Each named move below is a turn or a mirror, shown by a few rows before and after it. Which moves, in which order, take the first row of each later pair to the second? The first pair is answered.
tar (before |-> after):
[  5   3   5  -5   8   7   6 -10   5   7   5   1] |-> [-3 -7 -5 -1 -6 -7  0 11  9  4 -2  6]
[ -3 -11 -13  10  -5 -19  -5 -15   6 -17  -2  -5] |-> [  3  -3  -5   7   6 -10  -1 -30   3 -14   2  -9]
[  0   1   3   2 -13 -19   1 -13   7  -4 -18  -2] |-> [  4   6   8  -1  -6 -12   4 -24   5  -3 -15  -3]
[  8  18  -4  -4   5   4  -7   3  -7  -8 -18  -7] |-> [  6  15  -7  -2   1   0  -8   8  -7  -9 -20  -5]
zed (before |-> after):
[  8  -9   3   7   0 -16   3 -18   9  -9 -10 -15] |-> [  8 -12  -9  11  -7 -12   1  -8   6 -20 -11 -10]
[  9 -11 -10   4  -2   0   5 -19   4 -18  -3  -5] |-> [  4 -16 -10   4  -6   0   9 -14   7 -18   3   2]
[-4  4 12  0  0  2  3 11  6  9  0 -4] |-> [ 1  9 10  1  1  2 -1  8  4  7 -7 -9]
[  3  -8  12   3  -9  -6   6  -2  12  -1 -11  -8] |-> [  5  -6   8   5 -10  -5   3  -1   9  -5 -15  -9]
lova (before |-> after):
[ -1  -7  -9  -3  -3  -1  -1 -10  -3   1  11  15] |-> [  2  -8 -12   0  -6 -10  -7 -12   0   0   1   7]
[  4   2  -3   4  -3 -22 -19  17   1   3 -11  -4] |-> [ -1  11   0  -4   3   2 -13  25  -9   8   8  12]
[ -3  11  10 -13  18  18   0  -2 -10   6  15   7] |-> [ -4 -17  16  -3   8  -7  14 -16  10   0  16   1]
Kabef (before |-> after):
[ -1  -6   4   2   5 -12  -1   9   9   2 -15 -10] |-> [ -1  -5  -3   4   1  -6  -1  17   6  -4 -15  -7]
[-20 -11 -16  17  -8  -8   2  -1  13   2   0  14] |-> [-19 -12 -17  17  -8  -5   2  -3  12   0   2  15]
[ 10  18  -4  -5  16   9 -20  -3  -8   9  -6  -8] |-> [  9  18  -4  -5  16   8 -20  -1  -8  10  -7  -8]
[ -3  -3 -13  -4  -7   7   3   6  12  -3  10  12] |-> [ -3  -4 -10  -6  -4   8   4  -2  13  -3  15  12]
Lom (before |-> after):
[  1   8 -20   1  -4  16 -10  16 -16 -11  -3   8] |-> [ -3  -1 -22   3  -8  11  -9  17 -12 -13   1  12]
[  3 -13  13  -3  -2 -10  18 -30   3   3  -5   0] |-> [  9   2  20  -5   1  -1  22 -25  -2   8 -12  -5]
[-19 -20 -19   3  -7 -15 -16   8   1   0  12  14] |-> [ -1  16 -13  -8  17   7 -30 -11 -15   7   1  -2]

Between the rows of a pair lie two moves.
[-5  2  1  3 -7  5 11 19  2 -7  4  8] |-> [ 2 -6  9  6 -3 -5 17 -4 10 -9  1 -4]
tar lova
[  6  -2  13  -2  -1   6  11  -3  -4 -10  12   1] |-> [ 11  -2  12   1  -3  -6   6  -6   0 -11  -3 -11]
lova Lom
[-5 -4 11 -2 -5 -5 14  8  5  9  4  4] |-> [  5   6  14  -3   2  -6   8  -7   3   9  -7 -10]
lova tar
[ -6  -5  14   0  -3 -23  10  -1   9   3 -17 -11] |-> [-12  12  16 -11   7  10  15  12  -7   9   5  10]
lova lova
[ -3 -28   1  13  -2  -9  17 -32  12  -2  13  10] |-> [ -8 -15 -16  18 -23 -23  -2  18   5  -1 -20   6]
Lom tar
[-3 -5 19 11 -9  8 10 13 21  3  2 19] |-> [  5  -4   2   9   7  -4 -27 -20  15  -3  -8   7]
Lom lova
[  1  -8  -3   5   8   5  -3 -32   0 -26  10  11] |-> [-14 -23   5   5  -1 -15   1 -18  11 -12  14  18]
tar zed
[-1  3 -5 10 -8  9  9  5 -4  5 -2  1] |-> [-1  5  0  8 -5 11 11  0 -4  8  1  1]
tar zed
[-16   1   0 -11   7 -11   2  11  -9  14  -8   7] |-> [-16   1   4 -13  10  -6   9   6  -9  14   0  10]
zed lova
[  4  10 -11  -1  -6  -2  13   3   6 -11 -22 -18] |-> [ 2 18 -8 -8  4 22 19  1 -4 -9 -3 -4]
lova Kabef
[  8 -11  19  -1  12 -25   2 -41  20  10  -5 -24] |-> [  1  -2   3   7 -14 -37  -8  17  17  10 -34 -23]
Kabef Kabef
[ -7   6  13 -10   9  17   6  11 -11  10  15  17] |-> [ -6 -21  19   0   0 -17  14  -8  11   7   7   2]
Kabef lova
[ 12  -3   0   7  -9 -24  11  -2  14   1  -9  -8] |-> [ 15  -3 -18   9  -8 -16  -3  -5   6 -13 -10  -5]
Lom zed
[-10   3  14  -6  -3  -9   4  15   2  17  -1   1] |-> [ -1   9  10  -4  -2 -12  -4   8   0  13 -15 -11]
lova zed
[  3  -8  -3   1 -20  -2   8  17  -1   1 -10   8] |-> [  8 -11  -9   4 -20   0   7  10  -2  -8 -11   6]
Kabef lova
[ 14   0  -4  11   0  -7   2 -25   9  -7 -18 -15] |-> [ 13  24  -4  -1  13  17  -6 -17  -8   2 -11  -6]
lova Kabef
[ -5  -4 -17  -5   2   9 -14  -4 -11  -1  21  19] |-> [ -1  -1  -5 -10  12   4 -16 -22  -8   8  19  10]
Kabef zed
[16  7 32 -2  2 -2 22  6  4 17 -8 -3] |-> [21 16 21 -1  3 19 22 10 -7  5 -4  3]
zed lova
[ -3  -4 -20  -2   2   4 -16  10  -7  -2   4   3] |-> [ -3  -1 -17  -1  -3   5  -8  20  -6  -1   1   3]
Lom Lom
[  9  20   1   6  -4   0   7  13  -2  -3 -22 -20] |-> [  6  -1 -14   5   7 -12 -16 -22   0 -11  -9 -14]
Lom Lom
[ -6 -17 -11  -5  11   2   2 -27  -3  -7  25  15] |-> [ -1 -20 -23   3   2 -15 -11 -24   0 -16   4   3]
lova zed
[  5 -14  12   4 -10  -9  17 -15   6  -4   7  -8] |-> [ 10   9  -2   2  -9 -11 -11  -2  -7  -3 -19 -19]
tar lova
[ 5 11  7 -5  5 20  8  3 -8 -4  0 -4] |-> [  4  -5  15  -2   2   7  17 -10   4  -3   4  -6]
Kabef lova
[-15  -9  -6   3 -11 -29 -13 -10  -5   7   6  -1] |-> [-11  19  -4  -3  -8  -9 -14  13 -19  14  -3  -2]
lova Lom
[ 11  -3   7   1   8   4  11 -23   4  -7   2  -8] |-> [ 14   6   6   6  -1  10  19  -3   1 -10  -8 -11]
Lom zed
[ 10   4   0  -2   1  13   5 -10  -5  -3   1  -4] |-> [  5  -5 -14   1  -4  -1 -10  -5  -4  -7  -4  -1]
tar Lom
[ -5 -20   3   5  -8 -15  -5  -5  10  -2  -2   2] |-> [  4   7  15   2  -7   0   7  13   2   7 -15  -6]
Lom Lom
[ -6 -14  16 -13  -7 -20   3   2  19  24   7  -7] |-> [  8   0   6 -10  -6 -21 -13  -3  12  15 -17 -26]
zed tar
[ -8 -10   1  25 -12 -24   7   9  14  12  14   6] |-> [  5  10  19  17   5  -1  19 -13   7  18  21  -3]
tar Lom
[  5  -1 -20   6 -12   9   0  24 -20  -8   9  20] |-> [  9   6  -1  -3   6  23  12   0 -21   2  24  18]
tar zed
[-2  4  9 -2  0 -4  0 13  6  9 -5 -5] |-> [ 4 10  9 -2  4  1 -2  6  3  6 -7 -9]
zed tar
[-3 -6 20 -5  9  2 13 -1  4  6 14  3] |-> [ -2  -8   1   3  -6 -18  -6  18   4  -2 -13  -5]
zed tar
[  6  10   1  -1   5  12  -8  -1 -13  -4  -4  -7] |-> [-7 -4  5 -2  0 11  3  9 -8  0 14  9]
zed zed
[  4  13 -15 -10   0  15  -7 -25  -8 -23   6   9] |-> [ -4  18   7 -10 -14  19  24  11  -2  -8   8  16]
Lom zed
[ -5   0  -4  -4  10 -34  -5  -2   5  16  -7 -20] |-> [ -6  24   1 -14  17  -3   1  15 -10  23   5  -8]
Lom lova
[ -4  -3 -12   1  -3   4  -6   2  -5  -4  11   8] |-> [ -2  -9  -9   3  -2  -6  -6 -11   1  -5   8   1]
Kabef lova
[ -8 -11   4  -7  14  -5 -12 -21  -2   5  11  10] |-> [-10   3   5  -2  -5  -7  -4  27  -4  11 -11   7]
Lom tar
[  2  -6  -7   0   6 -15 -12  -9  -1  -5  -4  -7] |-> [ -2   1 -14  -2   5   0 -15   5 -10  -7   2   4]
zed lova
[-7 11 19 -3  7  0  8  8 -3 21  2  0] |-> [ -3   7  16   2   4 -16   3   3   2  18 -12 -11]
lova lova
[  7   5 -12   9   2  12  -3   3 -21   1   4   3] |-> [  0  -5  -8   7   2  10   0   2 -17   5  16  11]
zed Lom
[ -9 -32 -22   4  -2  -6 -15  -8   9 -18  23  23] |-> [-16 -32 -18   2  -3 -20 -21  -4  13  -7  17  21]
lova zed
[ -6  -3  -5  -4   9  -6 -21 -17  -4   1   2   2] |-> [-3 18  9 -7  5 12 -1 11 -9 10 -1  3]
lova Lom
[ -5 -10   3   1   9   7  10 -24   9 -10  18   7] |-> [ -6  -5 -18   6  -5 -15 -19   1   7 -14 -16  -4]
tar lova
[-5 -8 10 -2 -6 -3 18  6  7  8  7  1] |-> [ -1  -4   7   0  -9 -14   8   8   7   8 -10 -10]
zed tar
[ -4 -12   6   4   5  -2 -11 -13   5  15  15   3] |-> [  3  -6  -9   9   1  -5 -26  -9   0   4  -3  -6]
lova zed
[  1   5  -1   7 -24   1 -12   7  -2  -2  -9  -8] |-> [ -7   6  12  -1 -18  12  -1   8  -3   9  11   5]
lova zed
[  1   4  13  12  -4 -23   4   4   0   3 -13 -12] |-> [ -1  -3  17  13  -4 -23  10  -1   3   2  -6  -8]
tar Lom
[  4  -9   9  -8   4   5  -5 -15  -5  11   3   0] |-> [ -1 -12   7  -5  -5  -9  -9   1  -2  16  -6  -1]
Kabef tar
[ 8  4  0 -1 10  2 -3 -2 -6  4  4 -3] |-> [ 4 -3 -9  3  2 -2 -7 10 -5 -2  2  2]
tar Kabef
[-19   7   7  -1  -6  12   6  20   1   5   7  19] |-> [-10  19   3  -8  12  20 -13  -7  -8   5   7  12]
Lom Lom
[  8  -5   8   4 -18  -5  19  14   8  -8 -18 -11] |-> [ 12   1  21  -2  -5   5  27  -3   6  -2  -8 -13]
zed tar
[ -3 -17 -20   5  -4  -4 -13  -4   2 -14   6   8] |-> [ -3 -10 -13   1   0 -17 -23  -8   4  -2  -7  -3]
zed lova
[ 12  19   8   2   1  -7  -3  18  -5   4 -27 -18] |-> [ -3 -17   2  11 -14 -27   6  22  10  -4 -12  -4]
tar Lom
[ -3  -3  11  -3   4 -32  -5 -19   7  16  -6 -13] |-> [ -3  -9 -25  10 -16 -20 -13   8  -3 -17 -11   0]
zed zed
[  0  14  12  -4   2  -1  -2   1   2   6 -10 -11] |-> [-5 13 14 -5  2  6  5  8  1  8  0 -3]
lova Kabef
[  5   8  -8   1  -1  -6 -13   1  -4  -5 -15 -11] |-> [ -5  -5 -13   3 -10   1  -3  15  -2 -11   3   7]
Kabef zed
[ 14   1   5  -1  -9  -8   6 -14   4 -17 -15 -11] |-> [ 11  20  -1  -7  -4  11  -4   3 -12 -13 -13  -2]
tar lova
[  4   4  -2   7 -10   2  -2  -2  -6 -19  -2   6] |-> [ -2   0   8   3  -6   4   7  -7  -2 -10  10  12]
zed tar
[ 16  21  -2  -1   3   6   1   6  -6   0 -15 -11] |-> [14 16 -5 -1  2 20  9  8 -9 -7 -1  0]
zed tar
[-12  -2   9 -10   7  -3  -6 -20   4   8  16  17] |-> [ -9  16  20 -13   7  -5  -4  -6   1  20   1   6]
Kabef Lom
